Here are some points:
[-0.637 -1.433  1.326 -2.546  0.596  1.796 -1.550 -1.620 -0.514 -3.497 -2.200 -0.134 -0.097 -0.034 -1.521 -2.202  0.379 -0.419  0.679  0.767  3.108]
[-1.569  0.427  0.950  1.215 -2.009 -0.507  0.649 -0.500  0.297  0.440 -0.208  0.299 -2.348  0.197  1.016  1.055  0.792  0.614 -1.011 -0.606  0.351]
[ 2.347 -1.772  0.081 -2.222  2.976  0.451 -1.003 -0.532 -0.944 -1.988 -0.934  0.138  2.899 -1.342 -1.434 -2.695 -2.105 -0.339  0.909  0.887  0.896]
[-1.519  0.050  1.031  0.040 -1.689 -0.019 -0.101 -0.827  0.469 -0.169 -1.463 -0.105 -2.296  0.157  0.783  0.995  0.964  0.361 -0.055 -0.091  1.626]
[-1.687 -0.672  1.714  0.126 -0.750  0.042  0.616 -1.011  0.372  0.243 -1.038 -0.160 -2.252  0.325  0.437  0.692  1.598  0.256 -0.134  0.552  1.863]
[ 5.353 -3.833  1.345 -4.985  7.964  2.115 -1.291 -1.132 -0.798 -2.090 -0.459  1.362  5.429 -0.861 -4.682 -6.389 -3.062 -0.002  2.113  0.407  0.564]
[-0.541  1.879 -2.182  3.417 -2.934 -2.081  1.684  1.724  1.053  4.241  2.726  0.172 -1.400  0.843  2.040  4.054  0.646  0.740 -0.626 -0.644 -2.913]
[-0.051  1.535 -1.080  1.138 -1.153 -0.205  0.128  0.829  0.228  0.480  0.782 -0.084  0.007  0.391  0.778  0.841  0.318  0.391 -0.489 -0.231 -1.117]
[ 0.641 -1.460  1.458 -2.299  1.498  1.315 -0.720 -1.119 -0.763 -2.018 -0.749 -0.038  1.314  0.213 -1.964 -1.961 -0.173 -0.534 -0.395 -0.331  1.881]
[-0.473 -0.523  0.357 -0.278 -0.009 -0.424  0.473 -0.160  0.549  0.655  0.719  0.102 -0.374  0.227  0.235  0.705  0.223  0.610 -0.081 -0.814  0.306]
[-0.279 -0.203  0.225 -0.048 -0.456 -0.086 -0.168 -0.173  0.010 -0.451 -0.202 -0.112 -0.123  0.062 -0.165  0.137  0.066 -0.220 -0.290 -0.094  0.384]
[ 0.652  0.554 -1.031  1.198 -0.798 -0.699 -0.526  1.134  0.127  0.675  1.034 -0.029  0.411 -0.116  0.634  0.567 -0.061  0.368 -0.298 -0.487 -1.311]
[-0.523  0.409 -0.652  0.692 -0.662 -0.345  0.282  0.206 -0.124  0.401  0.352  0.034 -0.085  0.138  0.893  1.010  0.086  0.082 -0.400 -0.071 -0.379]
[-0.458  0.730 -0.693  1.313 -1.619 -0.465  0.456  0.583  0.145  0.670  0.718 -0.083 -0.799  0.264  0.795  1.209  0.258 -0.003 -0.173 -0.540 -0.510]
Then 10 other points, each followed by its number:
[-0.380 -0.615  0.747 -0.842 -0.461  1.031 -1.818 -0.313 -0.376 -1.224  0.226 -0.896  0.703  0.096  0.044 -1.479  0.347  0.965  0.080 -0.959  1.104] 0
[-0.288  0.073  0.120  0.335 -0.076 -0.606  0.762  0.320  0.216  0.408 -0.120  0.216 -0.227 -0.324  0.035  0.428 -0.139 -0.155  0.011  0.220 -0.424] 1
[-0.376  0.148  0.717  0.030  0.001  0.070 -0.379 -0.173  0.233 -0.268 -0.431 -0.235 -0.589  0.056  0.200 -0.114  0.143 -0.133  0.401  0.212  0.250] 2
[-1.226 -0.575  0.856 -0.441  1.069  0.116  1.105  0.162  0.835 -0.092  0.268  0.192 -0.953 -0.006 -0.684  0.738  0.468 -0.145 -0.142 -0.337  0.570] 3
[ 1.078 -0.325 -0.224  0.176  1.195 -0.157 -0.053  0.644 -0.428  0.453  0.046 -0.123  1.484 -0.864 -0.083 -0.820 -0.595  0.312  0.206  0.350 -0.809] 4
[ 3.110  1.350 -3.553  2.037  0.693 -1.689  0.913  2.695 -0.430  2.850  3.083  0.385  2.704 -0.505  0.573  1.186 -2.158  0.139  0.249 -0.084 -4.641] 5
[-0.466  0.078  0.383 -0.640  0.128  0.252 -0.093  0.213  0.151 -0.506 -0.001  0.677 -0.043 -0.354  0.062  0.088  0.112  0.146 -0.152 -0.248  0.213] 6
[ 1.027  0.589 -0.827  0.165  0.345  0.240 -0.371  0.990 -0.399 -0.025  1.046 -0.166  1.168 -0.210 -0.051 -0.624 -0.525  0.604  0.323 -0.015 -0.935] 7
[-1.606  1.236 -0.559  1.445 -2.266 -0.425  0.610  0.300  0.202  1.088  0.429  0.050 -1.761  0.141  1.281  2.127  1.538  0.209 -0.493 -0.490 -0.723] 8
[ 0.348 -0.954  0.895 -1.193  1.161  0.860 -0.980 -0.495 -0.688 -1.153 -1.685 -0.542  0.716 -0.285 -1.022 -1.606 -0.363 -0.276  0.748  0.497  1.111] 9
Which two of these numbered points are nearest to each point below by angle, seen from the average point of the first points? Their numbers follow each, nearest first.
[-0.398  0.260 -0.172 -0.267  0.045  0.221 -0.279 -0.342 -0.175  0.306 -0.703 -0.332 -0.053 -0.407  0.196 -0.435  0.213 -0.273  0.132  0.064  0.545] > 2 8
[ 1.643  0.160 -1.015 -0.136  0.207 -0.343 -0.817  0.360  0.406 -0.534  0.080  0.039  1.003 -0.149  0.089 -0.495 -0.748 -0.236  0.171  0.326 -0.527] > 7 5
[ 0.671 -0.137 -0.099 -0.581  0.222  0.083 -0.494  0.040 -0.079 -0.308  0.250 -0.163  0.868 -0.426 -0.089 -0.642 -0.277  0.559 -0.186 -0.378 -0.122] > 7 4
[-0.268  0.489 -0.849  1.474  0.049 -0.830  1.320  0.379  0.191  1.665  0.131 -0.285 -0.829 -0.103  1.096  0.928 -0.026 -0.062  0.247  0.214 -1.141] > 1 8
[-0.662  0.103  0.245 -0.489 -0.268  0.741 -0.370 -0.632  0.232 -0.689 -0.595 -0.172  0.363  0.009 -0.344 -0.390  0.257  0.027 -0.077 -0.373  1.099] > 0 9
Now 10 new points, numbered from 0 again:
[ 0.035  0.104 -0.548  0.346 -0.081  0.198  0.241  0.352 -0.168  0.244 -0.016  0.215  0.329 -0.221 -0.058 -0.110 -0.326 -0.329  0.400  0.104 -0.309] 0
[-0.517 -0.686  0.711 -0.054  0.512 -0.976  1.249 -0.115 -0.042  0.495 -0.271  0.394 -1.019  0.313 -0.390  0.766 -0.166 -0.532  0.135  0.330  0.002] 1
[-0.315  0.408  0.032  0.300 -0.703 -0.018 -0.125 -0.031  0.172  0.054  0.033  0.094 -0.443  0.050  0.200  0.265  0.275  0.098 -0.125 -0.131  0.106] 2
[ 2.470  1.347 -2.784  2.109  1.800 -0.933  0.635  2.269 -0.846  3.002  2.844  0.659  2.604  0.292  0.351  0.672 -1.925  0.372  0.715  0.090 -4.595] 3
[-1.607 -0.780  1.650 -3.100  0.065  2.519 -2.015 -1.129 -0.271 -3.281 -2.267 -0.289 -0.239 -0.818 -0.580 -1.603  0.874 -0.121  0.184  0.158  4.007] 4
[-0.333  0.424 -0.855  0.733 -0.338 -0.914  1.207  0.771  0.267  1.221  0.839  0.265 -0.719  0.305  0.068  1.500  0.422 -0.170 -0.306 -0.177 -1.211] 5
[ 0.782 -0.111 -0.528 -0.665  1.001  0.457 -0.444  0.025 -0.437 -0.486  0.026 -0.137  1.131 -0.231 -0.528 -1.161 -0.820  0.007  0.533  0.660 -0.194] 6
[-2.832  0.901  0.405  0.418 -2.207  1.058 -0.875 -0.278 -0.079 -0.863 -1.427 -0.194 -0.949 -0.119  1.183  0.690  0.818  0.012 -0.478 -0.058  1.328] 7
[ 0.665  0.394 -0.426 -0.848  0.656  0.938 -1.241  0.130 -0.815 -1.447 -0.454 -0.311  1.471 -0.637 -0.290 -1.708 -0.702 -0.376  0.452  0.739 -0.312] 8
[ 3.881 -2.040  0.779 -1.829  4.845  0.248 -0.952 -0.506 -1.037  0.532  2.131  0.702  3.465 -0.268 -2.614 -2.837 -3.315 -0.898  1.126  0.554 -0.983] 9
Which two of these numbered points are nearest to each point below by angle, seen from the average point of the first points? Their numbers follow each, nearest first.
[ 0.394 -0.068  0.127 -0.281  0.050  0.372 -0.655 -0.200 -0.407 -0.579 -0.077  0.195 -0.568  0.073 -0.559 -0.094 -0.081 -1.002  0.058  0.729  0.161] > 8 6
[ 1.258 -0.155 -0.742 -1.089  1.176  0.504 -0.866  0.581 -0.814 -0.975 -0.596 -0.231  1.805 -0.618 -0.718 -1.482 -0.925  0.231  0.310  0.364 -0.497] > 6 8
[-0.255 -1.426  2.588 -2.691  1.096  1.027 -1.280 -1.630 -0.421 -3.078 -1.518  0.078 -0.541 -0.083 -2.091 -2.398  0.328 -0.458 -0.373  0.258  2.371] > 4 8
[-0.852 -0.073  0.364  0.084 -0.581  0.034 -0.065 -0.258  0.262 -0.610 -0.767 -0.166 -0.494 -0.129  0.499 -0.011  0.693  0.267  0.022  0.030  0.895] > 7 2
[-0.525 -1.209  0.985 -0.896  0.797  1.108  0.155 -1.443  0.246 -1.189 -0.867 -0.355  0.379  0.593 -0.917 -1.104  0.635 -0.668 -0.508 -0.342  1.198] > 4 8
